In the data rows, 128 means zero.
Two rows play each game, the first against the second. How much does the first row win by? 10 is about a draw, 20 a big win and 0 a big loss. Wins can go round in a circle: one row can beat a second, the second a third and the third the first. Each row has two weighted sums of its numbers, A and B, taken from their middle values. A row wins by its A times the other's B, less its B times the other's A.
125  93 112 176  67 135 114 141 157 107 115 118 127 103 147 131 133 135 136 108
106  98 111 160  88 142 191 156 175 113 148 131 102 124 120 117 121 114 124 127 ~ 14
147 111 112 168  90 185 149 135 178 113 122 138 120 119 129 131 117 107 113 105
129 163 162  85 167  67  60  87  69 154 139 134  99 152 107 150 168 121 144 116 ~ 7
131 122 110 137 114 136 180 144 156 139 137 118 117 119 129 112 118 138 128 120
132 111 103 176  52 138 164 147 194  73 128  97 111 171 121 165 149 159 163 105 ~ 14
147 103 125 138 150 124 140 119 151 123 127 135 124 127 160 120 150 154 133 129
126 126 125 119 140 140  92 126 158 123 138 115  90 131 110 115 130 127 143 118 ~ 14
118  96  85 182  87 171 163 126 173  98 132 118 151  90 136  81  90  82 109 178
126 139 105 162  95 161 184 128 149 145 131 101 107 121 143 136 142 143 121 114 ~ 13
124 113 124 133 100 146 142 123 134 130 127 141 186  65 183  49  45 103  43 189
121 154 147  95 168  84  99 101  99 151 140 146  73 161  78 134 168 177 142  72 ~ 7
128 154  88 138 108 125 134 162 126  97 141 118 169 108 160 121 120 121  97 137
106  95  83 173 101 173 142 155 157 118 133 133 113 125 151 134 104 141 132 116 ~ 12
 96 116 152  76 201  87  85 106  56 160 118 151  96 169  99 144 162 100 159 127
111 108  90 184 101 195 179 154 179  99 115 120 123 115 122 135 120 145 126 124 ~ 9
142 135 156  90 170  86  87 105 122 168 117 104  96 149 112 144 143 133 145  91
106 146  58 181 105 174 176 164 161  98 102 167 161 113 212 113 116 109 119 134 ~ 15
132 121 114 148 131 130 127 117  98 120 140 145 138  96 147 120 117 109 116 163
109 137 117 154  90 166 199 152 159 106 153 139 174  90 194  97 105  75  93 188 ~ 12
130 129 174  91 147  85  86 101  74 169 167 139 108 152 103 158 140 153 142 101
112 143 115 125 126 114 164 155 147 113 111 166 144 130 112 136 124 165 114 124 ~ 12
135 156 160  66 194 106  70  62  78 181 104 124 103 167 113 165 149 176 146 106
119 132 163  64 163 119  70  84  82 151 151 119 107 153  83 137 161 116 138 119 ~ 2
126 110  46 170  91 152 204 125 179  92 121 111 105 163 110 150 154 125 167 117
127 143 160 125 144 119 134 141  92 138 135 118 102 180 112 160 143 159 164 113 ~ 16
126 154 119 146 119 137 128 150 136 140 141 109 178  71 181 103  76  87 100 154
131 124 165  93 202 103 104 125  94 146 134 137  76 156 111 139 159 147 148 134 ~ 12
128 130  85 172 111 174 165 134 179 111 127 116 169  89 180 115  89 124 103 162
135 104 162 116 171 126 101 141  88 141 129 139 108 143 104 146 136 124 140 118 ~ 13
155 125 104 152  91 168 147 154 175 121 125 161 195  95 200 113  70  91  84 171
137 124  86 166  99 146 170 166 187 125 127 163 146 123 151 123 106 124 143 113 ~ 12
147 130 135 142 168 123 134 105 107 135 119 168 187  58 193  39  75 107  64 190
121 123 124 100 143 116  91 116  78 140 148  94  80 148 108 105 120 106 174 140 ~ 16
126 170  91 137 125 158 111 115 121 122 123 129 132 123 135 134 122  95 129 149
128 132 125 129 108 138 113 136 115 112 127 149 196  57 209  57  54  96  26 177 ~ 9
143 124  94 179  93 149 161 132 176  97 116 104 121 145 132 141 121 156 119 108
142 132 165  70 157  85  90 117  63 149 140 108 131 130 131 141 137 107 123 133 ~ 11
114 149 131 135 104 127 141 162 139 106 155 107 116 175  86 180 156 159 159 108
166 145 116 170  98 164 187 140 179 109 141 122 123 122 127 139 121 145 130 109 ~ 5
124 117 139 146 148 139 124 132 146 113 119 108 143 129 124 114 125 147 137  93
134 134  77 176 102 180 168 163 183 106 101 171 122 129 128 118 133 115 146 117 ~ 15
136 136 158  57 178 115  66  80  89 155 146 109 113 165  99 141 154 159 150 126
 93 116 126 158 128 174 181 136 169 148 144 135 128 137 119 129 129  97 129 128 ~ 11
118 120 118 131 134 131 124 120 143 119 102 130 209  48 189  40  67  75  44 212
115 107 105 157  82 161 170 124 166 101 129 109  92 136 123 134 139 134 123 116 ~ 10
114 133 115 167 126 152 167 170 146 120 146 110 111 117 154 143 112 121 111 146
120 148 151 105 152  86  82 113 103 135 120 122  97 171 117 160 156 139 141 110 ~ 11
 78 116  96 169 115 189 177 158 150 112 124 133 124 137 124 138 140 131 134 154
109 126 143 117 113 134 152 122 120 128 141 113 131 147 105 140 131 133 144  94 ~ 9
127 110 118 158 125 160 162 153 169  89 107 124 168  93 188 104 102 138 103 156
109 154 131 143 137 114 125 139 120 161  99 162 190  52 192  48  17  82  60 219 ~ 7
135 153 157  78 150  89  80 116  91 137 152 149 119 160 124 147 147 189 158 133
132 127  73 142 162 126 147 121 122 136 122 143 211  60 200  39  59  92  64 181 ~ 8
140 151 157 103 153 101 101  99 124 150 143 117 113 173  87 142 151 156 159 115
160 116 182  88 140 113 107 145  79 157 106 162 120 138 128 115 119 130 126 123 ~ 10
165 123 172  80 161  83  74 103  63 154 118 147  78 147 110 137 152 178 154  97
145 132 135 139  96 151 141 101 142 128 123 114 100 154  80 173 153 142 166  93 ~ 16
131 114  99 163  77 168 165 120 156 124  96 135 124 121  99 179 134 149 136 121
115 136 119 119 111 131 112 111 130 129 124 118 124 133 117 149 145 125 139 116 ~ 8
147 139 123 161  91 147 171 122 152 113 141 149 126 127 123 133 131 130 124 117
123 113 122 127 117 157 122 101 126 129 109 128 213  62 204  66  56  95  46 237 ~ 9
133 123  80 169  80 124 167 140 136 129 140 135 124 138 102 114 122 115 125 146
125 107 122 115 122 135 134 130 116 160 119 122 105 170 106 148 173 174 151  92 ~ 10
114 142 197  76 165  81  93 110  94 183 123 118 102 139  92 141 145 109 169 121
147 116 120 132 120 129 101 150 106 164 111 132  98 172  95 170 163 122 167  83 ~ 10
130 138 158 114 178  95 123 126 108 141 117  85 101 167 104 169 174 131 160 102
135  87 110 165  83 151 182 151 167 106 133 125 139 132 124 142 118 146 128 116 ~ 3
125 119  76 165 125 125 180 116 151 108 127 135 114 120 140 153 148 144 130  90
110 131  91 149 101 136 161 137 133 127 153 136 102 123 107 138 128 140 144 118 ~ 8
120 152 129 136 119 111 121 127  98 122 126 116 182  61 209  74  68  67  75 190
147 111 134 122 119 122 147 128 139 131 119 118  96 171  90 148 166 175 158  80 ~ 9
145 106 108 160  94 172 150 119 169 140  99 115 135 109 101 119 129 135 135  90
147 127 170  92 190  76 121 102  68 134 163 131 126 161 118 141 148 116 159 113 ~ 16
110 123 104 162  86 156 139 146 182  91 130 165 109 142 142 122 127 130 141 138
130 150  82 176 108 161 160 172 144  73 134 104 159  94 168  91  78 112  96 161 ~ 5
125 147 177  82 166  78  93 108  86 180 141 136 101 125 149 118 143 118 135  96
117 137 100 143 101 195 167 173 170 106 154 136 169  75 151  71 102  98  97 153 ~ 10
132 121 126 152 111 191 140 118 175 121 140 121 142  87 177  79  93 104  98 155
132 152 138  92 116 108  86 103  89 140 118 112 144 146 110 122 163 139 139  99 ~ 7
 99 126 149 133 134 112 126 125 131 147  99 136 172  71 187  74  75  91  67 166
134 139 127 134 112 139 140 130 134 144  93 111 136 129 120 144 164 129 131 108 ~ 12
153 153 128 130 191 124 111 128 114 131  67 125 105 123 135 145 131 140 137 116
142 119 103 171 120 134 154 166 177 106 151 114  92 150  73 140 154 117 161  98 ~ 14
140 160 153  93 159 112  65 117  79 157 127 139 114 128 118 139 146 149 122 119
131 113 103 169  80 169 147 142 156 118 120 104 102 135 126 136 133 106 118 130 ~ 13
144 128 173  76 188  96  68  89  72 142 109 119 111 147 118 161 183 119 151  95
137  78 133 103 124  80 148 123 131 115 122 131 136 121 156 109 136 126 112 121 ~ 13
111 135 127 178  97 186 162 131 150 130 137 101 104 161 100 149 137 142 170 103
133 156 146 100 129 111  89  91  98 134 131 141 113 144  95 122 149 168 131 135 ~ 9
101 126 135 128 131 114 135 138 146 149  79 165 188  49 199  60  49  63  45 183
125 128 143 105 161  89  95  92  95 172  97 161 136 131 138 137 149 137 142 133 ~ 10
145 119 202  70 175  69  76 103  61 164 112 135 103 145 108 173 160 161 153  92
137 154 125 121 141 136 128 133 110 110 114 119 115 130 128 145 142 114 135 103 ~ 8
139 111 180 124 128 123 107 100 115 133 132 130 120 146 112 167 147 139 147 120
143 176 137  81 171  82  82 139  97 154 145 137 114 137 125 146 138 135 125 131 ~ 10
105 108 181  74 138 115 102 105  79 139 128 136 137 139 118 117 127 119 135 130
149 113 223  83 159 105  87  95  77 145 129 121 121 144 120 124 146 127 135 128 ~ 7
135 125 126 118 176  99 127 108 117 138 132 132 105 123 126 162 155 140 118 137
152 120 145 137 126 145 189 120 189 163 114 150 146  89 181 108  88  77 100 148 ~ 7
132 120  98 165 120 159 132 142 157  92 126 156 130 116 135 145 155  86 125 120
166 116 190  67 193 100  81  97  70 163 123 112 129 160 107 163 143 116 146  82 ~ 2
136 139 117 130 102 124 143 131 150 122  99 145 189  68 201  87  75  58  55 177
123 132 121 150  95 144 165 167 157  95 114 108 128 122  98 124 122 116 130 126 ~ 13
109 122 134  77 152 109 113 130  83 159 142 102  84 155  98 151 180 133 158  99
139 131 153 117 169 100 113 111 107 129 146 137 134 104 129 114 116  99 120 126 ~ 6
 96  92 128 165 104 166 160 173 172  88 105 115 120 132 128 116 138 144 129 144
104 116 145  90 162 141  88 109 123 128 119 101 151 124 134 134 123 123 138 175 ~ 12
109  96 142 113 133 110  99 125  96 114 126  99 138 142  87 146 128 130 132 111
150  80 169  96 142 115  96 146  82 121 122 113 131 148  87 141 158 151 137 106 ~ 16
126 104 126  97 126 120 159 141 129 120 139 143 221  65 182  61  67  89  46 180
155  91 130 124 146 120  82 157  83 149 134 161 135 120 129 158 107 139 130 128 ~ 8
142 154 162  78 190  75  52  96  57 175 110 126 106 160 101 160 144 185 147  83
117 127 169  94 133  95 111 110 108 151  70 109 118 159  93 181 171 144 160 105 ~ 8
 97 142 169  57 178  95  96 111  73 155 138 112 118 169  97 163 152 164 153 116
148 180 157  90 151  68 105  98  91 148 110 105 117 152 113 161 145 150 136 102 ~ 10
113 120 177  64 165  82  88 136  65 138 168 130 100 144 106 128 137 145 132 144
139 149 142  91 174 100  94 135 101 158 123 113 116 118 118 150 138 143 143 124 ~ 10
138 104 112  98 173 122 123 141  95 127 109 119 120 145 105 147 153 148 146 123
160 155 157 113 123 114 120 131 156 158 125 100 119 157 106 178 172 164 156 103 ~ 2
168 138 193 100 156  83 102  93  76 158 123 134  96 147 109 160 149 147 164 109
143 148 133 145 131 146 115  81 113  83 160 171 207  57 186  71  58  84  52 185 ~ 11
126 138 159 106 131 136 103 113 153 116 106 135 127 128 120 146 152 149 146 120
127 149 100 153  92 162 190 155 157 110 129 156 123 119 143 157 118 133 131 139 ~ 12
136 141  65 159  85 168 148 160 152 133 134 137 100 127 120 152 128 140 122  97
116 141 166  81 171  97  63 105  81 131 128 134 108 145 124 114 153 153 143  99 ~ 3
145 169 177  82 149  95 107  97  63 133 131 148 107 152 128 131 160 123 146 103
147 131 111 113 148  97 147 108  95 144 133 126 110 141 133 148 130 139 142 113 ~ 6
140 171 148  86 165  84  77  84  84 154 141 104 122 132 147 138 130 123 124 122
150 154 214  61 170 102 101  77  68 177 158 124 122 161  98 148 124 157 140 101 ~ 8
139 107  76 176  98 171 204 184 176  81 139 106  87 167  79 148 162 137 157 109
118 163 120 160 104 115 125 157 127 150 120 112 122 135 126 117 113 122 125 158 ~ 5
120 106 125 135 116 144 131 121 148 141 112 132 202  65 198  59  49 119  70 213
128 149 118 115 118 116 104 118 125 141 140 118 101 159  94 145 172 153 176 123 ~ 8
123 104  83 150  86 155 149 129 147 113 123 148 169  89 145  73  95  99  86 129
127 136 131  97 144  54 113  99  87 139 119 146 103 154 106 161 151 164 163 121 ~ 10
 97 139 166 100 153 113  96 106 106 140 125 102 115 143 125 164 116 130 159 105
113 120  90 163 127 137 151 159 181 104 113 108 107 121 135 125 140 129 132  98 ~ 13
133 162 182 112 145 142 106 148 115 144 116 117 105 157  86 164 141 179 151  86
125 100  71 154 111 127 169 159 149 116 140 160 124 132 157 154 126 131 127 143 ~ 10
147 121  98 134 138 133 161 159 156 128  99 152 200  53 166  48  40  86  53 178
108 167 176  80 190  93  91 119 112 169 153 117  92 154  93 157 162 107 151 126 ~ 10
110 124 122 146 141 139 149 163 131  91 120 154 242  58 186  44  68 104  53 203
149 112 124 117 115 108 141 150 143 146 122  99 115 130 100 145 148 112 119 132 ~ 3
109 150  88 153 102 162 157 118 154 115  99  97  93 166  96 145 150 178 170 127
171 114 152 118 140 109 134 102 107 120 164 107 106 156 111 145 163 154 166  94 ~ 14
124 144 132 132 170  84 114 130  84 122  99  90 101 155  99 169 170 174 158 100
115 111  98 166 124 150 168 127 148 140 162 121 126 108 145 126 134 148 117 145 ~ 9
130  91  93 167 106 146 144 128 174  74 138 134 104 153 102 145 152 138 145 113
146 131 170  80 193 100  83 113  98 180 128 145 124 145 106 140 106 114 128 115 ~ 10
134 101 193  58 179  67  49  92  60 184 163  74 127 158 118 151 147 168 154 119
123 171 177  90 164  70 109 104 115 146 126 141 100 141 108 122 140 114 138  83 ~ 11
143 142 164 103 190  77  79 147  93 148 106 127 138 133  88 144 133 130 138 125
130 127 150 148 109 132 143 142 131 114 135 109 145 139 134 152 125 146 127 125 ~ 4
124 134 126 158 117 147 173 142 138 120 149 142 124 129 134 118 124 136 126 158
107 138  91 175  58 152 167 146 191  73 150 137  98 144 101 153 140 165 151  88 ~ 11
123 141 157 134 149  92 103 166 100 127 121 123 119 160  99 119 141 137 122 126
147 150 145 126 119 120 132 118 118 147 113 131 212  34 181  60  55  71  54 215 ~ 2
139 138 117 112 151 114 111 134 120 144 134 138 106 149  94 151 150 147 152 117
134 124 122 132 156 152 142 131 144 129 138 154 181  72 169  65  69  95  83 156 ~ 10
108 132  87 138 137 123 125 132 132 137 119 144 197  67 171  59  58  92  35 206
113 109 128 146 118 131 129 119 122 133 137 141 123 167 117 168 159 144 170 109 ~ 12
136 141  72 166  78 112 179 160 170 124 130 119 106 156 131 171 154 131 155 124
117 139 155  94 162 140 109 117 124  75 125 112  87 153 103 121 143 116 145 107 ~ 13
135 150 144 126 123 100 111 123 130 102  99 159 216  55 204  31  47 101  51 213
109 116 116 150 132 132 187 124 143 115 136 130 133 109 146 124 135 109 112 158 ~ 10
123 135 102 183 103 155 145 168 149 139 118 126 147 118 142 114 120 145 132 145
119 134 145 135 129 152 105 121 115 117 119 138 202  53 176  57  42  92  65 170 ~ 11
119 124  93 180 106 153 166 111 169  85 124 103  69 150 109 171 151 160 149  96
129 144 141 137 109 179 159 122 117 151 164 113  94 155  81 157 151 124 175 129 ~ 7
125 134 161  78 136 119 110 124 101 117 128 103 122 151 122 145 133 158 141  83
121 137 171 100 149 105 106 132  91 163 103  87 119 137 119 125 124 123 134  99 ~ 11
125 121 154  89 152 109  99 109  86 161 129 130 127 126 126 153 140  95 135 100
161  82 115 126 119 124 145 135 127  80 149 140 157  66 177 105  90  92  78 164 ~ 10
137 136 111 124 150 154 141 128 155 118 118 142 118 120 140 131 130 127 125 142
152 123 180  85 128 121 115 107 102 159 121 117 114 157 104 123 145  94 141 114 ~ 10
125 150 132 113 140 127 111 126 110 113 103 145 128 117 133 103 132 137 137 126
132  93 112 180  87 172 178 143 178  95 115 145 136 124 148 137 123 103 126 124 ~ 11
164 135 142 116 134  61  97 135 107 154 123 132 126 136 137 149 131 110 134 124
140 139 122 134 149 127 131 149 112 110 140 129  95 148 113 128 151 149 169 123 ~ 17
120 121 171  98 144  96 100  93  68 164 137 157 124 117 128 148 122 110 117 112
140 154  71 182 105 164 187 142 181  87 126 144 137 142 121 134 137 123 122 100 ~ 9
113 141 150  90 155 115  99  96  84 157 138 130  85 164  84 118 116  94 166 112
122 102 100 165 112 148 162 126 167 112 137 120  92 171 115 140 150 138 157  94 ~ 10
122 115 152  64 183  82  47 120  90 140 128 124  85 131 137 113 129 153 133 108
136 130 156  74 208  83  77 103 104 138 114 115 130 137 137 145 145 124 130 138 ~ 6
153  78 178  99 166 116 116  95  76 188 130 132 122 148  91 141 136 123 173 126
161 143 136 111 157 114 106 151 124 122 126 124  99 159  96 160 155 154 159 122 ~ 10
123 145 102 127 114 140 126 151 112 118 143 144 159  92 160 107  91 104  95 143
137 146 122 136 116 132 129 131 109 112 103 114 164  64 209  89  56  75  42 188 ~ 12
125  97 112 161 121 144 142 150 172  89 146 106 124 129 125 117 138 137 129 112
147 144 143 111 164 100 108 163 102 127 154  80 143 102 130 105 120 108 110 125 ~ 6
137 117  63 180 157 140 165 156 143  70 130 139 145  88 171  81  83 104  89 173
148 133 130 132 146 134 118 134 135 126 108 137 123 121  98 127 134 124 130 121 ~ 10
130 163 160 117 168 106 132  95 128 138 113 109 140 124 114 106 126 131 124 148
153 131  99 124 105 141 118 111 113  92 114  79 131 121 134 144 124 127 110 108 ~ 6
148 127 143 134 109 124 150  87 118 133 149 124 113 153 118 153 112  98 135 138
 99 120 128 145 144  96 121 113 121 127 121 151 184  55 172  48  58  53  58 167 ~ 12
115 129 188 102 149  83  90  94  81 176 179 142  90 148 104 152 162 150 155 109
121 148 113 112 136 133 129 133 130 160 125 127 113 161 123 181 128 132 169  97 ~ 17
118 128 115 127 125 122 119 115 121 129 104 165 198  80 206  53  77  85  69 168
150 112 111 168  90 171 154 147 154 101 104 136 140 129 114 147 109 125 133 131 ~ 9
107 137 114 137 164 152 112 129 141 110 136 125  73 176  93 178 159 145 160 136
102 102 131 130 118 102 132 136 132 158 143 152 111 171 114 166 147 117 164  97 ~ 10
145 123  74 170  99 168 166 145 185  96  93 131 138 124 129 125 118 124 128 137
133 128 178  72 186  88  64 122  53 165 126 109  97 159  97 151 144 159 155  70 ~ 14
119 145  81 167  90 165 156 131 146 112 125 117 142 110  98 129 112 134 118 136
140 136 155 100 156 128  84 134  98 139  99 149  89 136 113 134 151 123 147 126 ~ 9
125 131 128 140  96 137 115 128 142 141 166 158 183  55 195  52  62  90  43 202
142 142 167  56 182  59  72 105  57 164 135 102 111 163  94 161 175 147 162 124 ~ 8
131 111 130 135 125 109 123 137 143 109 108 108 133 131 125 132 114 159 136 117
123 142 146 114 141 137 113 119 129 162 118 121  88 161  94 148 143 150 148 133 ~ 4
132 115  69 169  98 126 178 173 194 100 140 110 123 134 136 163 123 121 135 117
113 137 141  83 185  96  90 106  87 161 109 126  90 148 104 164 162 151 162 117 ~ 10
122 148 144 105 143 105 131 101 113 132 123 128 136 139 121 130 132 117 128 121
120  93  79 155  71 187 160 181 152  96 112 144 111 124 110 114 145 139 121 138 ~ 11
133 137 183  86 182  83  73 118  60 160 123  92  89 165  94 155 164 121 152 125
130 123  77 178 101 184 169 143 152  91 124 103  91 159  97 151 163 159 147  80 ~ 9
120 150 124 139 100 121 112 114 129 127 110 184 222  78 187  68  73  56  51 192
119 120  85 179  70 161 160 144 165 107 132 117 113 113 129 125 140  83 132 142 ~ 11
125 146 163  90 158 129 112 123  98 161 148 124 105 146 106 152 135 133 147 102
147 155 150  88 179 116  82  95  97 155 115 110 108 166  98 167 150 140 156 112 ~ 13
131 144 132 151 156  91 138 130 142 123 124 154 229  68 197  53  58  85  45 185
120 147 171 107 142 121 107 113  70 135 133 106 116 156 115 145 152 139 157 116 ~ 19
135 132 124 145 122 148 162 161 151 129 157  86 116 143 103 169 143 124 145 134
127 101  94 173  97 176 159 137 186  97 112 123 152 135 118 138 155 127 138 107 ~ 15
130 155 118 170  76 169 142 150 181 111 149 130 133 106 144 125 110 111 120 155
117 133 192  91 152  99  96 127 145 152 119 126 130 151 137 131 147 134 133 102 ~ 10
105 106  91 169  96 165 134 141 164 129 130 140 118 135 104 134 131 149 129 157
100 133 108 133 118 155 152 151 149 130 101 139 170  76 146  68  93 112  78 152 ~ 10
151 104 148 117 119  89  85 130 116 132 137 132 142 120 133 114 101 121 127 122
 96 100 148 108 130 132  96 119 125  91 132  90  95 153 106 157 146 120 155 127 ~ 10
133 125  80 163 107 160 144 155 177 110 127 152 119 140 141 137 145 138 130 127
121 132 170 106 146 119 107 118 133 126 147 142 122 129 134 150 131 106 129 136 ~ 11
134 129 103 153 123 157 129 161 139 127 129 139 172  75 188  51  85  65  57 202
113 134 159 126 120 114 110 102 118 113 115 163 197  51 193  60  53  99  52 192 ~ 14
141 120  98 166  67 159 176 158 147  81 100 129 100 115 118 133 138 135 142 131
120 139 181  98 161 113  98  94 108 116 117 135 106 164 120 123 148 128 142 136 ~ 8
147 147 115 137 119 157 154 150 138  96 124 123 153 119 159  80  97 142  96 140
116 156 165 105 136  99 103 113  88 179 141 141 122 168 103 129 158 149 160 119 ~ 11
144 145 113 163 102 172 169 158 160  94 138 107 152 130 141 136 130 148 138 128
139 130 101 122 157 116 105 117 103 111 134 123 114 144 115 123 135 133 156 140 ~ 15
121 116 140 105 161 130 122 131  86 123 127 159  82 165 101 139 143 164 155 130
139 106 113 152  94 163 148 157 141 103 116 109 118 136 134 134 124 128 126 126 ~ 11
100 130 109 173  79 191 128 152 177 122 151 119 110 126 120 119 123 108 145 151
125  99 125 124 102 127 119 160 132 128 108 167 202  37 183  61  39  77  51 235 ~ 13
124 149 184  81 169 128  67 110  74 152 159 126 119 127 123 142 147  98 132 134
107 133 109 132 101 112 122 134 123 138 113 106 108 158 104 158 148 178 145  95 ~ 11
122 132 109 143  92 194 131 119 125 128 136 139 165  73 199  94  88  68  86 178
150 155 203 106 160  81 135 116  82 149 136 115  97 166 116 154 134 144 155 113 ~ 13
